In the rows, zero is written as 128.
Each named move below is a turn or a mirror, shown by a few rows before and after it. Which moves, in which order, take the first row of each later pair to the second? The first pair is answered.
Y (before -> after):
[140 132 135 134 128 130 120 141 122 117 135 132 129 139 123 139 117 122
 122 108 114 135 143 110 127 146 114 124 116 130]  ->  [126 126 118 125 126 132 120 141 120 120 127 117 132 138 134 120 137 125
 140 142 113 141 150 135 122 117 130 110 135 144]
[132 123 119  98 115 152 162 127 164 130 124 134 150 122 114  79 144 132
 129 133 165 116 141 160 161  97 130 131 145 137]  ->  [152 132 141 118 113 154 159 130 164 129 134 152 144 125 101  99 130 138
 111  93 165 109 132 131 178 141 118 154 122 120]
[136 118 124 144 131 128 113 127 113 145 137 112  94 136 146 112 124 125
 106  97 109 157 154  80 109 153  89 116 106 110]  ->  [123 109 102 123 133 131 115 127 110 144 130  93  98 136 160  95 134 119
 121 132 106 163 165 105  97 117 103 101 127 123]
[100 166 143 100 138 113 128 117 117 121 139 144 160 151 103 101 108 131
 129  93  89 113 148  94 114 119 153 132 100 136]  ->  [ 94 162 137  91 140 111 129 120 115 122 134 137 161 151 110  88 116 128
 138 111  87 115 153 103 108 101 162 123 112 143]
W (before -> after):
[133 138 133 156 124 137 111 117 118 127 138 125 140 134 125 124  98 129
 116  80 123 130 113 100 114 130 121 117 116 144]  ->  [131 139 130 157 123 136 112 120 123 125 140 121 141 134 123 123  97 135
 116  80 124 130 115 100 115 133 123 121 115 143]
[118 107 144  82 145 113 135 116  85 170 146 144 170 141 103 108  97  84
 103 114 117 178 133 131 114  93 105 122 131 139]  ->  [156 101 140 144 115 144 160 148 167 128 131 162 118 137 118 142  83 118
  95 106 167 149  71 125 143 128 121 181  99  97]
[117 118 125 121 123 124 112 140  96 123 140 135 147 124 123 130 127 111
 122 113 115 143 140 121 137 118 116 125 121 137]  ->  [132 117 119 149 111 135 124 154 128 102 137 139 127 125 128 144 126 119
 117 110 132 128 111 117 148 131 126 147 111 121]
H (before -> after):
[140 124 138 109 131 131 141 129 161 125 110 135 115 131 131 129 137 147
 112 146 135  94 122 152 122 121 142 144 128 107]  ->  [142 115 117 149 126 153 129 150 160 104 116 139 114 127 135 140 129 144
 118 139 144 125 112 141 126 126 140 148 116 114]
[122 111  88 145 117 144 142 148 141 127 148 120 124 119 155 113 148 127
 138 168 137 132 126 166 120 103 149 124 145 151]  ->  [134 127 117 176 124 139 122 153 111 124 170 143 132 123 124 148 120 118
 112 101 124 152 134 115 133 163 122 145 109 142]
[135 134 134 101 133 117 142 124 138 139 130 138 108 142 134 145 132 124
 115 118 119 110 117 121 127 141 131 141 119 116]  ->  [133 125 111 109 126 130 145 134 149 124 123 130 101 133 148 136 139 126
 129 146 130 123 114 139 126 116 139 135 129 125]
[103  94 135 148 135 133 102 125 138 158 119 126 114 104 131  99 132 144
 137 127 151 150 114 139 103  99 126 121 113 145]  ->  [109 105 147 150 137 131  98 122 126 167 124 137 122 105 125 113 124 139
 126  95 146 151 120 119 109 122 118 126 100 144]
Then:
(2 to 3 moves a pair)
[133 120 105 147 120 134 110 133 127 113 130 143 119 125 127 143 110 125
 142 125 123 147 119 109 144 131 125 127 132 118]  ->  [139 124 122 127 118 120 125 119 156 121 122 143 113 130 136 142 122 135
 137 136 128 108 113 129 143 129 136 133 136 104] => H Y W
[136 115 123 162 115 134 114 144 111 139 123 123 139 129 119 129 115 115
 127 101 129 142 137 115 131 156 145 160 107 133]  ->  [122 116 124 133 126 125 107 129  92 160 123 117 151 128 116 108 128 107
 128 115 113 140 156 124 117 144 145 138 127 147] => W Y H
[121 131 135 125 132 125 117 128 103 137 129 126 143 132 120 129 126 117
 121 117 118 142 143 119 122 127 113 120 133 133]  ->  [130 119 118 153 119 148 122 144 134 111 121 124 121 128 129 139 124 129
 135 129 138 142 124 130 130 126 125 131 132 132] => H H W
[143 117  86 172 112 133 132 162 163 116 129 115 113 106 137 132 117 128
 152 150 156 128 118 123 142 112 125 144 148 133]  ->  [154 144 145 149 129 103 130 136 141 150 140 138 122 117 116 150 103 125
 115  97 134  93 130  94 141 161 105 154 130 111] => Y H
[111 123 106 126 135 125  97 114  83 137 128 114 156 126 112 126 113 119
 143 123 113 174 142 122 114 112 115 105 136 145]  ->  [127 111  86 159 111 147 117 132 140 105 118 112 121 119 135 134 116 141
 152 155 147 155 105 146 125 102 140 127 135 131] => W Y
[158 145 124 146 121 134 145 137 168  97 129 142  99 132 147 147 116 150
 120 133 142 101 112 134 147 141 141 157 108 107]  ->  [117 129  86 122 139 140 112 136  94 109 134 114 139 126 143 111 128 116
 144 158 113 165 156 140 123  91 134 108 138 158] => W H
[101 124 129  89 131 127 119 122  89 152 126 115 149 118 142 105 126 109
 122 147 107 129 145 136 107 101 148 111 156 150]  ->  [133 119 117 140 109 149 143 143 164 115 113 122 104 120 156 125 117 140
 121 152 149 107 100 147 132 117 166 152 141 122] => W Y
[125 123 124 139 134 135 107 133 111 131 140 121 140 133 119 131 109 109
 122 107 117 172 144 109 134 139 122 122 121 138]  ->  [113 115 102 118 135 138 126 125 128 133 126 106 131 129 138 114 128 112
 139 154 122 154 140 141 123 107 144 114 142 144] => H H
[109 125 135  83 129 119 152 113 122 157 135 131 144 119 118 140 147 140
 130 131 122  80 125 140 118 136 133 112 155 116]  ->  [105 108  88 126 117 149 135 138 117 123 139 118 137 105 128 140 140 132
 159 154 140 138 123 144 116 108 141 109 159 139] => H W
[124 130 141 124 142 121 123 133 117 152 132 138 133 130 117 129 125 119
 107 102 125 130 138 121 135 141 110 120 115 109]  ->  [129 111 110 154 133 138 118 153 130 124 126 131 122 122 125 133 124 121
 123 117 143 154 127 126 138 131 119 119 110 123] => H H Y
[127 120 135 127 153 119 112 117  93 151 132 120 156 137 101 113 104  87
 137  73 112 139 156 115 120 135  97 139 131 134]  ->  [136  99  99 148 126 149 144 133 177 116 109 107 111 131 135 113 120 119
 155 137 153 104 115 165 125 102 138 156 147 117] => W H H
[148 107 103 157 139 142 111 152  96 111 172 116 118 120 106 142 117 104
 144 105 129 164 117 100 117 120 108 129 111 114]  ->  [165 118 126 139 131 129 151 138 151 123 159 127  89 127 122 147 126 130
 128 116 142  82  93 123 123 129 121 156 109  77] => H Y W
[117 131 143 131 136 123 107 124  80 136 150 133 140 136 115 134 122 106
 116  91 115 147 140 101 127 147 109 127 123 129]  ->  [108 113 100 126 124 137 119 127 114 122 125 104 125 128 143 106 144 109
 146 159 134 139 136 148 113  94 141 114 153 142] => W Y
[129 127 160  98 137 115 156  96 121 154 134 114 146 125 130 122 142 104
 145 133 121 137 134 113 120 109 166 126 163 135]  ->  [133 123 146 110 129 134 161 106 146 140 126 108 129 123 143 124 144 113
 152 150 134 133 119 125 121  94 178 132 161 134] => Y H
[120 116 100 150 117 138 105 140 108 104 136 109 138 131 142 131 134 130
 152 138 138 172 129 142 128  94 126 124 121 153]  ->  [122 129 125 148 131 130  94 137  90 116 148 122 146 136 121 139 117 120
 138 105 127 174 141 114 129 124 111 124 107 143] => Y W
[129 131  85 142 114 138 132 140 140 125 116 118 118 109 139 121 142 137
 144 158 149 114 126 157 127  97 143 132 142 143]  ->  [137 139 100 170 122 139 110 149  99 122 140 137 129 114 118 142 119 122
 132 104 140 151 132 115 134 136 113 143 112 150] => W H
[134 128 101 143 116 103 168 133 198 128 139 112 124 125 136 148 136 140
 140 138 172 120 109 157 126 182 105 160 124  81]  ->  [ 99 117  66 126 132 105 140 132 137 137 143  88 156 120 134 119 145 110
 163 161 141 180 152 166 102 134 101 107 153 130] => H W H
[137 141 158  78 142 112 157 109 139 159 117 145 120 129 124 129 136 142
 115 129 123  75 126 132 124 142 141 145 131 103]  ->  [140 142 161  85 141 110 151 110 135 155 120 149 121 135 120 132 130 145
 108 120 116  83 127 124 129 150 135 150 123 101] => H H H
[ 85 118 125  60 141 104 147  98 103 174 102 110 145 127 128  97 150 100
 140 148 113 127 160 142  93  78 130 100 162 142]  ->  [106 124 142 129 145 112 109 126  69 154 132 138 155 131  93 141 108  91
 117  62 111 182 157  76 114 148  88 125 108 140] => H H
[133 139 169  97 115  94 146  75 120 163 142 128 141 120 109 124  95 115
 123  96 121 100 144  86 117 135  91 117 119 127]  ->  [138 113 112 121  86 133 162  95 178 119 125 103 105 114 145 110 113 135
 160 167 157 101 114 136 121  85 134 114 143 131] => H W
[143 129 124 142 122 133 129 128 167 105  82 133  82 118 156 125 140 135
 116 156 149 113 120 149 138 100 132 139 150 125]  ->  [152 145 149 149 128 130 129 124 158 115  89 150  83 129 139 142 124 136
 100 121 151 100 114 123 147 133 114 153 124 110] => Y H
[124 126 121 123 137 116 104 131 107 141 137 125 146 115 110 125 132 127
 132 121 122 137 144 121 129 129 126 113 120 143]  ->  [138 134 132 134 128 120 111 135 125 133 134 139 131 114 118 140 124 142
 119 106 131 118 126 115 140 150 125 132 107 119] => H Y W
[117 110 107 145 126 160 130 143 152 125 121 141 121 105 127 131 107 151
 124 134 144 127 128 131 132 143 139 134 124 113]  ->  [101 113 119 118 139 144 116 126 110 150 131 133 152 105 112 120 112 134
 127 127 116 140 159 123 116 137 129 114 138 129] => W H H
[124 118 122 139 126 137 114 134 126 118 121 121 122 124 125 112 130 121
 137 127 129 144 137 136 125 110 128 126 144 134]  ->  [135 127 141 134 123 128 133 131 144 120 123 129 114 128 130 122 126 130
 119 119 137 113 126 132 128 125 127 149 136 112] => H H W
[ 65 176 142 105 108 112 100 115 116 100 144 153 141 116 122 120 112 138
 130 106 118 118 146 113 131 155 100 168  96  84]  ->  [ 73 176 133  99 102 114 119 116 158  94 128 149 119 112 136 120 124 151
 134 128 135  94 124 137 135 139 121 177 104  70] => H W Y
[134 129 136 123 153 130 108 117 122 135 136 108 148 147 116 156 107 122
 116  92 108 142 150 139 131 149 123 105 136 153]  ->  [132 116 109 128 144 146 117 125 148 121 121  97 131 146 137 147 117 125
 134 133 123 136 140 167 125 112 145 102 157 160] => W Y
[122 119  99 185  89 141 133 159 149 104 149 121 121 127 133 152 125 135
 134 135 123 139 141 119 134 165 150 118 141 133]  ->  [109 129 135 109 100 108 154 118 148 150 140 118 131 128 138 126 145 141
 121 145 104  80 154 142 113 153 157 103 163 125] => Y H H
[122 136 105 107 128 137 138 123 129 134 133 111 143 139 145  99 155 117
 152 165 126 141 149 144 132  98 153 110 163 142]  ->  [158 145 134 164 118 147 135 145 144 109 150 143 130 145 124 140 123 125
 125 104 145 146 127  94 159 163 130 152 113 117] => W H
[109 116 102 160 121 149 133 149 129 102 135 117 126 109 143 125 141 119
 140 135 142 162 112 122 143 118 135 118 143 125]  ->  [109 145 164 104 137 114 142 111 115 148 136 131 139 126 125 118 142 120
 108 106 113 107 126 115 138 144 115 126 140 100] => W Y H
[122 122 128  88 156 116 140  97 134 138 112 117 160 107  87 133 138 114
  99 133 110 124 107 156 124  98 125  89 147 152]  ->  [127 117 114  97 151 126 153 101 161 124 109 113 147 101  99 134 141 124
 105 145 125 111  89 169 128  92 137  97 142 143] => Y H
[129 106  87 131 118 166 133 140 145  87 138 117 107 122 153 123 134 166
 136  93 157 157 127 126 142 170 140 167 131 143]  ->  [109 118 122  57 147 129 137 100 108 144 137 111 138 131 144  97 152 150
 130  93 120 124 165 132 116 158 126 138 156 154] => W Y H
[132 113 103 183 150 126 150 138 179  78 125 138 140 104 146 131 140 136
 143 121 168 150 100 152 137 164 138 137 116 110]  ->  [115 133 143 134 177  92 128 108 106 127 143 138 184 107 112 122 136 109
 124  87 122 152 148 127 120 181 104 109 120 121] => Y H W
[135 104  82 148 139 150 127 166 111  98 132 118 116 101 154 137 156 141
 172 178 120 153 131 129 125  98 113 111 144 156]  ->  [130 107  88 131 137 146 137 153 115 105 129 113 113 100 154 130 161 149
 171 187 117 139 131 133 124  95 116 112 149 155] => H H H
[162 108 114 187 111 129 107 151 113 105 130 150 136  91 136 137 124 115
 134 138 142 156 121 115 127 130 105 118 109 135]  ->  [174 123 151 172 116 116 122 131 139 121 129 162 124  99 133 149 121 129
 105 122 145 108 106 115 134 158 100 136 101 106] => W H W
[138 111  93 146 108 139 146 170 164  81 105 130  87  94 138 148 126 153
 146 156 158 144 113 120 143 119 134 132 136 155]  ->  [136 108  96 134 116 128 150 163 168  82 101 122  83  95 144 144 137 151
 144 165 155 137 112 126 139 110 143 129 144 152] => H H H
[147 131 137 153 129 147 119 125 136 119 140 126 102 138 128 159 103 142
 104 108 144 123 118 116 152 156 128 151  97 108]  ->  [115 132 135 104 150 131 103 102  83 148 144 104 139 137 121 126 115 111
 112 124 109 141 162 119 126 123 120 110 121 142] => W Y
[106 124 118 127 100 115  89 139 111 134 133 110 147 122  94 134 113 116
 149 144 104 170 136 138 137 135 115 101 140 128]  ->  [108 138 145  92 110  98 103 120 121 155 130 113 148 123  96 133 116 123
 139 146  97 131 140 142 129 143 117 102 146 111] => Y H
[119 139 143 121 119 107 123 132 113 148 137 140 138 139 108 142 120 141
 108  87 117 117 124  97 133 164 118 137 108 107]  ->  [124 115  91 157  95 139 129 159 150 106 123 121 111 126 130 140 126 148
 134 132 151 142  96 123 137 129 143 139 113 119] => H W H
[144 134 164 131 128 101 146 124 170 111 134 128 111 131 140 135 149 136
 115 130 133  86 112 136 130 137 157 120  99 108]  ->  [120 132 154 101 134  96 141 115 141 128 132 115 128 131 143 113 165 123
 126 150 118  97 131 152 116 103 163  90 124 127] => Y W
[127 115  86 133 123 143 127 133 133 111 113 106 120 128 137 117 143 127
 152 174 139 151 125 155 122  94 144 125 146 144]  ->  [131 140 139  84 137 108 146  98 136 148 114 116 128 134 129 114 149 135
 120 153 124  81 127 154 114 118 138 130 145 115] => Y H Y
[143 150 135 164 117 137 121 121 153 103 109 142 109 132 125 150 129 124
 171 120 150 113 112 126 111 152 133 160 114 112]  ->  [140 151 137 175 119 135 105 122 127 104 119 147 116 132 114 153 118 111
 172 104 141 133 129 110 109 158 119 155 112 121] => Y H
[124 149 160 103 123 121 126 108 127 150 107 141 107 139 118 133 114 117
 117 108 133  97 123 122 127 161 121 138 114 102]  ->  [122 139 134 107 114 131 139 116 159 139  95 127  94 131 134 122 130 126
 132 148 150  90 109 151 129 132 147 140 127 104] => Y W
[139 136 134 121 129 110 147 121 128 135 122 130 129 128 136 122 129 137
 119 108 134  96 120 142 117 136 127 139 126  99]  ->  [128 127 109 118 128 112 137 120 109 131 120 118 132 123 142 108 138 128
 136 134 129 120 134 153 106 104 137 118 143 123] => H W
[152 119 126 206 120 178  88 164 104  89 139 143  96 122  91 149 133 162
 121  90 165 179 127 125 130 166 141 172 101 177]  ->  [116 137 180  97 155 123  87 105  48 172 138 138 141 127  75 115 158 140
 103  83 111 135 176 129 101 154 124 133 127 180] => W H Y
[ 97 148 123 106 119 145 125 132 137 138 112 110 132 157 149 100 157 121
 132 133 124 147 153 164 114  87 101 127 146 103]  ->  [124 148 135 152 111 154 124 153 153 117 125 128 116 162 135 135 129 131
 121  96 141 152 131 144 134 129  90 160 111  85] => W H
[150 133 142 146 130 120 140 146 134 112 137 143 127 137 107 149 115 143
 119  90 142 125 118 100 139 158 120 149 101 117]  ->  [149 117 123 133 120 128 155 141 165 106 120 132 112 135 131 135 135 154
 134 145 161 103 107 144 133 121 148 139 124 113] => W H W
[124 141 154 138 145 117 104 136  78 143 155 148 155 131  99 140  96 111
 104  72 109 160 152  86 127 158  94 123 102 137]  ->  [152 128 129 160 111 143 150 150 186 103 123 138  91 126 141 147 114 156
 118 125 164  99  90 137 143 136 146 164 110  99] => H W H
[ 84 108 130 126 132 114 135 116  95 122 120 155 131 141 145 137 141  99
  91 117 119 162 144 135 126 155 129 134 110 139]  ->  [ 83 106 125 114 130 111 153 105 129 121 112 145 120 137 159 121 153 111
 101 149 128 140 137 164 122 134 144 134 125 137] => H Y H
